In the data rows, 128 means zero.
Each row of this table is followed by its label. One hidden rule gives the labels. It looks at one to three of the table's principal directions, none of them among the few with the most spread.
[169 141 101 129 121 152 125  87  76 128 158 124 158  78 107  88 113 167 170 147 117  78 154  92 169 136  67  66 121 133 156  57 168  81  77 102 117  96  95 106 160] h
[118 132 139 130 139 100 171 165  84 122  75  99 131 116 134 152 131 154 123 136 133 118  93 136 119 112 130 140 100 157 137 120 103 119 149 155 115 110 106 145 146] g
[ 62 129 133 167 100 186 140 134 102 124  94 111 134 103 106 129 146 135 142 178 140 121  96 133 119  52 108  98 107  95 125 151 120  85 139 128 152 102 130 135 126] d
[124 204 151 121  21  99  59 153 134 115 145 141 166 114 155 120 171  24 134  67 125 207 165  71 133 177  25 142  74 135 160 140 216 178 153 114 151 132 113 130 157] d
[156 105 129 122 176  94 204 161  75 128  74  90 114 134 133 143 100 211 117 158 125  90  81 156 127 120 168 129 120 163 129  98  63 110 143 137  88 109 100 145 160] i
[ 94 157 123 143 105 174  73  86 132 132 163 123 155  89 147 112 117  94 166 146  98  95 156 105 148 114 109  87 121 110 136 109 174 127  94 113 156 107 150 111 129] f
[ 71 147 132 157 112 190 143 120  71 131 111 108  88 121  88 119 113 171 149 148 133 105  93 129 140 134 138 123 112 134 162 101 104  40 133 133 141 109 132 114 106] i
[ 86 148 127 160 106 177 110 121  95 125 147 131 150  92 135 124 147 146 146 172 108 110 143 107 146  62  79  81 115 103 122 122 129 112 103 106 143 107 129 138 145] i
[169 140 156 117 136  54 149 168 124 104 106 123 182 121 176 133 140 143 100 129 134 152 141 106 135  98 100 117  88 130 115 137 122 198 131 124 100 125  86 169 183] h
[119 127 168 124  75  88  60 158 222 132 138 151 160 179 164 147 166  17  89  89 135 209 162 108 117 110 103 160 118  95 101 211 177 247 176 118 149 159 150 149 147] d
[  0 189 204 190  74 183 116 127  42 124  98  63 175  49 159 148 145 113 162 203  62  57 106  92 170  29 101  93  59 121 123 104 117 110 121 124 199  50 122 118 148] h
[ 54 151 130 167 128 233 135  82  27 119 115  99 181  49  77 118 150 189 149 228  84  53 111  83 168  44  73  26  75 100 139  75 126  44  81  89 155  64 112 118 147] h
[109 153  92 137  77 182  85 101 143 122 163 155  78 137 100  88 107  97 171  94 164 159 143 136 125 176 109 126 134 116 170 121 172  66 117 131 145 147 146 112  90] f
[169 124 116  98 150  88 145 155 165 123 113 144 114 161 123 136 139 119  80  96 151 188 122 129  86 182 149 160 137 127 130 165 120 163 175 128 101 171 139 149 127] e
[194 158 124 114  84  83 100 135 128 109 144 133 194 112 157  99 138  99 150 105 128 145 167  82 143 153  38  95  95 134 145 103 198 167 108 101 111 119  83 134 181] d
[124 121 125 115 166 133 108 107 167 125 137 140 111 163 122 122  97 139 120  95 149 133 132 130 131 175 184 144 128 135 151 129 135 124 111 148 107 152 152 135  90] h
[ 78 154 140 141 113 175  98  77  86 133 148 113 164  58 126 123 129 110 162 165  88  74 142 110 172  83 108  82 101 121 127  88 155 106  79 124 172  80 127  93 130] e
[155  60 121 121 165 100 157 141 178 162 118 135  73 188 108 157 120 129 115 101 158 127 102 188  92 142 202 204 206 138  94 169  87 124 163 171 128 157 150  97  80] f
[109 135 105 161 122 204 154  92  69 131 147 120 104  84  72  93 123 188 165 161 126  73 124 101 144 132  98  92 150 119 154  80 123  22 103 109 136 107 122 112 109] f
[147 163 178 139  45  77 102 164 105 127 151 128 197  93 169 131 188  74 118 127  90 152 180  59 167  81   3 114  98 122 107 129 169 215 142  84 148 105  81 144 211] e
[102 209 142 149   7 116  83 172 122 110 142 140 136 104 153 120 183  32 153  77 134 200 153  82 101 164  16 159 105 127 152 154 190 138 169 125 167 138 116 133 133] g
[ 47 188 164 163  89 190  85  65  55 124 158  95 195  20 150 113 130 115 197 176  65  38 147  89 197  68  83  66  76 129 131  60 164  87  42 123 190  48 110  82 125] h
[149  77  74  81 215 149 137 108 180 158 156 177   3 220  56 150 104 156  65  73 146 170 115 176  87 250 247 203 210 149 143 145  74  95 165 142  95 212 204 119  48] e
[ 68  97  86 140 158 213 136  73 107 154 137 129  35 128  54 138  98 128 163 146 127  73  97 197 111 139 204 153 186 131 130 103  96  12 122 167 183 129 175  60  43] d
[181  70 101 103 200 109 170 113 160 129 130 141  84 171 107 118  88 182 120 107 157 109 114 171 121 169 204 151 173 149 124 117  90 105 102 145  85 153 127 132  88] h
[160 126 107 123 104 117 123 154 171 126 148 173 118 153 109 128 182  99 100  95 157 203 144 116  77 155  82 159 167 101 112 186 137 142 165 116 126 176 135 137 108] d
[128 106 115 125 140 127 155 146 139 125  89 121 116 147 105 142 136 116 108 142 142 142  99 152  88 121 145 137 135 116 118 155 113 124 170 131 134 140 135 133 126] h
[120 110 102 121 187 194 164  73 121 151 168 140  47 119  66 113 110 185 109 140 110  95 115 140 123 192 210 146 203 125 128 107  68  50 122 111 131 150 174  96  57] h
[126 174 131 118 111 128 125 138  99 111 148 142 158  78 147 125 171 122  90 147  88 163 159  75 138 117  66  89  98 115 127 125 131 173 131  75 120 129 123 171 176] f
[167 116 103 136 123 145  90  88 176 127 190 164 125 150 134  84  99 139 177 102 160 119 165 139 140 149 125 120 168 109 127 120 156 100  67 131 125 144 127  99  88] h
[142 120 104 123 155 144 146 145 159 132 149 165  61 189  83 139 161 146  82  96 136 175 119 130  62 217 155 193 200 120 120 168  79  95 176 117 121 198 167 127  61] i
[185 108  80  85 188 133 127  93 169 135 186 178  85 147 107 113 117 149  83 111 123 157 163 134 120 189 169 126 182 116 122 128 111 145 119  98  98 181 164 134 111] e
[194  87  97  88 181  71 135 119 147 154 129 127 142 120 158 156 107 124 138 113 122  99 129 176 122 130 168 143 162 162 103 116 132 166 108 166 107 121 129  97 138] d
[161 122 174 123 111  37 175 197  85 111  43  84 200 123 169 148 135 150 113 147 145 140  97 127 152  52  86 108  42 151 123 127 123 190 148 141  94  82  51 166 225] d
[182  89  94  99 165 101 146 124 168 124  94 125 119 167 119 110  77 161 150  76 196 132  96 162 116 188 178 141 124 162 168 124 154  99 106 174  62 136 118 136 102] d
[177 111 110 109 166  90 167 134  92 128  95 106 130 131 124 130  91 183 151 114 148  92 102 149 134 159 148 133 117 177 153  81 122  93 108 164  88 111  94 117 137] e
[172 131 164 101 142  44 103 156 160 118  95 111 186 177 183 138  96 122 111  95 144 151 133 120 149 143 148 132  64 150 143 131 156 216 132 146  86 126 105 148 180] g
[178 140 125  92 138  72 103 128 181 121 133 133 136 156 160 115  97 101 131  53 153 155 142 118 121 224 155 161 119 161 161 126 174 165 121 151  90 153 130 136 115] h
[171 162 141 128  91  55 115 180 129 101 126 129 183 117 219 120 129 115 131 133 129 165 165 113 140  78  62  95  81 121 119 135 147 222 128 111 105 122  88 179 219] h
[155 144 144 114 125 110  96 111 138 113 149 137 166 134 140 105 114 122 115 123 123 141 166  92 168 135 105  91  87 117 142 107 162 172 107  99 117 129 111 141 167] e
[107  84 133 136 178 158 188 119 117 136 117 129 103 121  73 144 160 169  84 167 114 103 102 131 113  99 163 138 172 111  91 147  64  98 140 114 136 134 138 133  93] e
[140 146 108 108  71 131  80 103 148 125 150 139 125 118 128 102 114  50 164  90 135 152 149 135 143 166  96 119 110 137 154 110 201 130 112 124 145 123 125 107 132] h
[148 136 129 132 166 161 153  83  90 122 153 117 197  53 125 104 149 191 128 186  78  61 141  71 154 106  98  58 132 111 110  89 121 113  68  74 113  94 109 127 140] e
[124 135 109 148  46 125 113 166 149 117 122 137 105 140 151 111 131  75 168 111 166 173 129 156 105 105  74 133 129 116 134 159 159 127 149 133 139 133 118 146 142] g
[136 128 112 143 140 157 115 104  94 131 142 117 176  92 146 112 108 179 159 184 107  73 145 112 167  63  96  48 110 114 130  88 142 123  79 105 112  89 116 131 179] e
[ 94 132 130 171  71 153 132 165 165 117 144 164  90 152 106 122 188  93 121 113 164 189 135 120  71 114  79 172 179  81 103 204 114 106 172 123 164 172 139 145  77] h
[151 123 154 129 128  63 132 188 140 108  64 101 190 163 180 137 112 144 110 132 156 152 118 110 134  83 108 102  56 132 145 148 147 206 153 133  74 116  95 194 210] f
[195 159 124 112 134  91  82  94 142 101 183 148 200 100 190  83  95 132 152 134 121 120 202  99 177 112  88  58  93 107 127  87 176 189  57 101 114 121  95 131 184] h
[ 26 110 172 156 114 175 130 144 131 155  94 116  74 172  66 174 163 104  93 117 131 143  79 131 108 129 173 200 142 128 127 179  92  91 192 155 168 139 170 114  64] e
[173  68 139 104 216  65 207 171 162 137  81 121  93 190 112 163 128 181  57 107 150 138  89 149  84 168 217 198 174 151 106 167  53 155 183 152  78 169 135 159 106] i
[224  68 144 105 207  66 170 151 169 128 100 122 190 187 134 123 122 225  70 126 149 125 120  88 137 139 150 111 127 130 121 144 109 190 125 100  27 140  99 180 170] e
[124 162 142 145  78 101 126 165  84 103  87 103 169 110 166 118 116 132 164 140 151 137 121 126 147  78  69  93  52 135 153 111 154 132 123 141 122  92  78 148 189] g
[209 130 105 103 121  89 114 109 112 135 180 141 162  93 157 112 126 124 152 126  95 103 179 117 161 133  71  97 146 145 115  77 159 162  84 101 119 114  96 108 178] d
[179  83 102 127 171 134 156 114 128 133 160 158 128 136  92 124 150 171 103 165 119 111 153 128 123  94 110 106 184  96  86 127  95 126 119  95 125 147 119 123 136] d
[ 56 168 154 137  90 163  54 111 125 135 123 117 182 111 135 151 152  70 138 127 103 134 129  95 143 112 102 113  70 124 145 137 185 143 121 138 161 103 150 109 126] d
[235 109 111 104 130  37 160 165 148 112 128 150 157 132 155 113 136 139 123  96 172 166 156 128 118 127  78 131 137 134 116 136 144 177 125 133  83 145  74 154 172] f
[ 21 165 181 155 149 166 159 127  43 138  79  66 147  64 119 181 160 140 119 180  56  55  74 104 124 105 162 145 100 153 120 107  78  87 146 147 178  79 143 103 101] i
[113  70 152 134 186 119 157 137 153 152 108 132 133 160  97 179 168 149  86 135 131 114 101 144 102  92 177 179 174 122  77 179  76 134 146 160 137 140 143 110  80] e
[125  63 133 143 185 156 186 108 116 143 101 107 125 132  71 134 128 189 118 171 129  62  93 136 130  92 168 123 164 121 105 122  85  81 122 129 123 112 122 117 104] d
[171 104 151  99 148  84 145 167 180 128 109 147 122 206 100 138 159 138  40  79 150 206 119  90 107 198 141 172 129 131 135 179 115 183 188 101  74 179 132 174 130] d
[ 73 120 143 120 106 109 118 165 133 133  33  73 148 139 170 173 104  68 144 136 128 128  61 186 114  84 171 132  58 160 138 151 148 164 161 172 129  85 138 139 159] h
[ 41 147 182 148 136 172 131 119  84 141 114 109 149 101  79 165 187 137  92 133  87 103 106  61 140 134 123 153 110 140 135 131 113  98 139 131 152 110 142 122  86] e
[140 107 116 139 150 171 138 113 146 137 164 166  92 166  61 109 150 186 101 108 154 147 136  93 118 177 126 147 181 108 138 145 108  75 130 109 105 169 145 130  75] g
[202 113  96  89 147  92 134 116 138 129 154 153 111 134 128 111 105 133 115 112 137 150 156 145 142 153 130 116 140 134 129 106 134 155 119 114 103 146 116 129 160] d
Which label does each new row get?
[177 188 103 128  81 151  93  71  40 123 186 121 179  36 140  60  89 174 214 133 115  73 179  72 219 145  26  34  79 152 191   9 207  72  31 103 110  66  72  96 187] e
[136 111 118 136 141 135 130 104 127 127 134 124 129 122 123 113  99 141 164 134 143  88 132 146 142 112 139 115 137 128 129 104 137  98  94 148 135 115 116 108 116] g
[149 103 134 127 137  84 160 165 145 120 100 130 126 149 132 138 137 131 109 115 158 150 120 138 108 111 128 152 134 130 116 156 114 152 152 146 112 142 110 156 136] g
[ 68 136 133 151 171 177 138  95  98 129 144 114 118  83 140 137 115 158 135 190  82  62 129 139 138  74 175 103 144 111 102 108  78 106  99 125 162 111 155 121 108] h
[219  73 104  90 227  80 191 131 134 129 109 136 133 160 115 133 107 222  82 140 147 123 111 153 119 142 185 122 148 136 110 122  73 140 121 126  62 147 110 138 143] e
[114 151 102 145 124 185  76  59  81 104 124 111 245  45 141  87  90 153 205 210 135  64 151 114 191   9  65   0  30  86 151  67 211  98  25 125 137  51  91 109 190] h
[ 97 133 154 138 147  98 128 176 150 123 106 140 104 185 125 171 152 112  76 110 144 177 127 127  85 130 154 189 132 116 117 182  92 161 195 158 145 176 151 148 112] h
[136 112 170  99 166  56 131 152 147 131  87 106 179 140 167 175 135 106  85 118 108 130 117 129 135 110 165 149  92 155 106 145 123 218 140 150 112 118 120 144 157] e
[103 144 195 136 116  89 136 167  79 126  84  85 221  88 178 160 161 144  95 173  81 111 124  71 180  34  78  84  46 138 116 124 127 215 131 104 108  71  91 177 223] e
[ 68  74 106 145 166 175 141 123 145 152  87 112  93 152 106 168 116 138 151 150 143  89  66 203  88  87 208 154 163 132 108 160  94  73 129 183 141 119 169 103  64] e
[185 133 101 107 119 109 122 103 109 120 128 120 159  94 142  90  82 144 176 122 154 112 139 137 166 130 104  77  90 144 160  76 179 115  78 136 100  95  88 115 169] d
[121 156 152 117 118  99 142 158 160 122 124 131 107 139 145 141 159  89  88  88 119 178 118 113  83 198 152 193 147 136 119 172 106 158 178 123 132 163 149 142  92] h
[114 134 163 122 141 101  88 116 142 124 127 117 175 133 171 142 106 100 122 144 106 114 152 127 165  82 150 106  83 120 115 122 143 198 111 133 145 112 127 126 165] i
[137 125 106 120 138 144  92 111 160 131 131 136 151 143 142 121 107 128 137 138 142 141 129 144 126 116 144  95 113 106 132 141 152 141 114 127 115 129 147 120 137] d
[166 127 139 122 115  92 132 125 133 118 119 113 197  87 171 112 125 118 148 150 127 114 137 125 149  75  97  85  99 118 107 123 155 172  97 117 121  92  89 129 174] e
[183 123 129 114 130 124 136 100 110 134 151 136 185  89  96 108 161 149 117 134 118 117 152  71 156 133  66  91 128 120 126 105 161 131 102  92 112 111  95 113 153] h
[190 114 114  81 178  87 134 109 171 127 164 155 117 138 139 126 122 117  85 105 108 145 158 133 122 182 171 143 164 132 105 128 114 183 122 107 110 165 142 131 123] g
[100 135  95 133  61 170  89 153 201 136 141 175  24 216  78 119 145  66 125  38 197 242 108 153  59 238 135 214 172 119 167 203 150  74 195 146 134 201 183 124  40] f
[119 135  89 127 145 159 122  98  93 139 170 145  70 105 121 125  98 148 154 138 113 100 149 161 143 129 147 121 159 138 135  84 108  83 101 141 146 131 147 104 116] h
[138 145 146 135  94 116 103 110 130 119 158 134 188  80 158 118 155  79 145 156 101 117 168 114 146  69  73  95 121  96  86 128 156 170 100 105 173 106 104 104 154] e
[168 140  99 101 109 110 112 111 136 128 134 136 114 122 125 104  96 101 162  84 162 148 133 150 131 183 127 133 118 148 161 105 174 107 116 153 122 129 118  99 124] d
[ 95 171 145 170  37 177  98 140 117 125 172 156 137 107  99 103 200  98 121 128 126 178 168  46 131 114   7 117 135  80 134 158 162 118 155  76 159 140 126 143 135] e
[ 78 117 103 179 109 211 125 104 116 128 140 124 177  61 138 128 171 125 177 227  94  71 120 149 101   0  80  59 160  65  63 153 118  91  86 102 180  87 138 104 115] e
[167 140 121 126  61  88 100 173 188 113 139 161 142 158 160 116 164  59 116  97 158 220 155 124  91 127  61 139 132  95 111 191 165 194 168 105 129 163 120 154 156] e
[121 114 125 113 180 114 156 137 108 140  98 104 112 133 130 159 112 165 118 119 113  94  96 139 123 158 181 153 130 176 143 108 100 118 130 157  96 121 139 137 117] g
[192  71 124  87 185  60 169 153 167 134  88 124 120 186 122 150 115 147  92  89 154 139  97 159 106 173 187 173 144 166 121 144 107 159 145 153  75 149 117 142 121] d
[ 76 134 129 133 131 168  72  75 123 139 141 115 146 109 143 136  93 100 180 145 106  74 128 161 160  96 164 105 106 133 128  98 154 107  71 159 169  92 148  75 104] f
[126 135 134 117 111 132 110  87 114 130 139 109 137  95 134 109  94 101 171 119 112  84 134 135 172 142 135 111 109 153 144  77 165 113  83 134 144  92 114  96 127] e
[119 158 140 151  54 149  92 130 131 117 169 153 143 111 134  95 155  95 131 137 130 170 175  86 155  88  41  92 113  84 128 141 163 153 129  81 150 129 116 147 165] f
[188 165 139 125  85  51 141 181 101  99 120 131 196  88 178 115 161 125 122 122 140 169 167  75 139  94  14  96  80 127 132 125 163 195 134 109 100 118  63 178 219] f
[125 135 145 126 101 101  67 124 163 122 122 119 200 125 189 130 111  73 158 128 131 130 148 135 154  71 110  94  74 119 121 138 188 197  96 143 135 101 117 127 167] e
[180 167 110 101  74  69 105 165 166 116 132 142 140 125 182 116 138  61 134  71 148 203 146 125  97 183  83 147 116 140 142 154 179 186 154 127 108 149 121 147 155] f
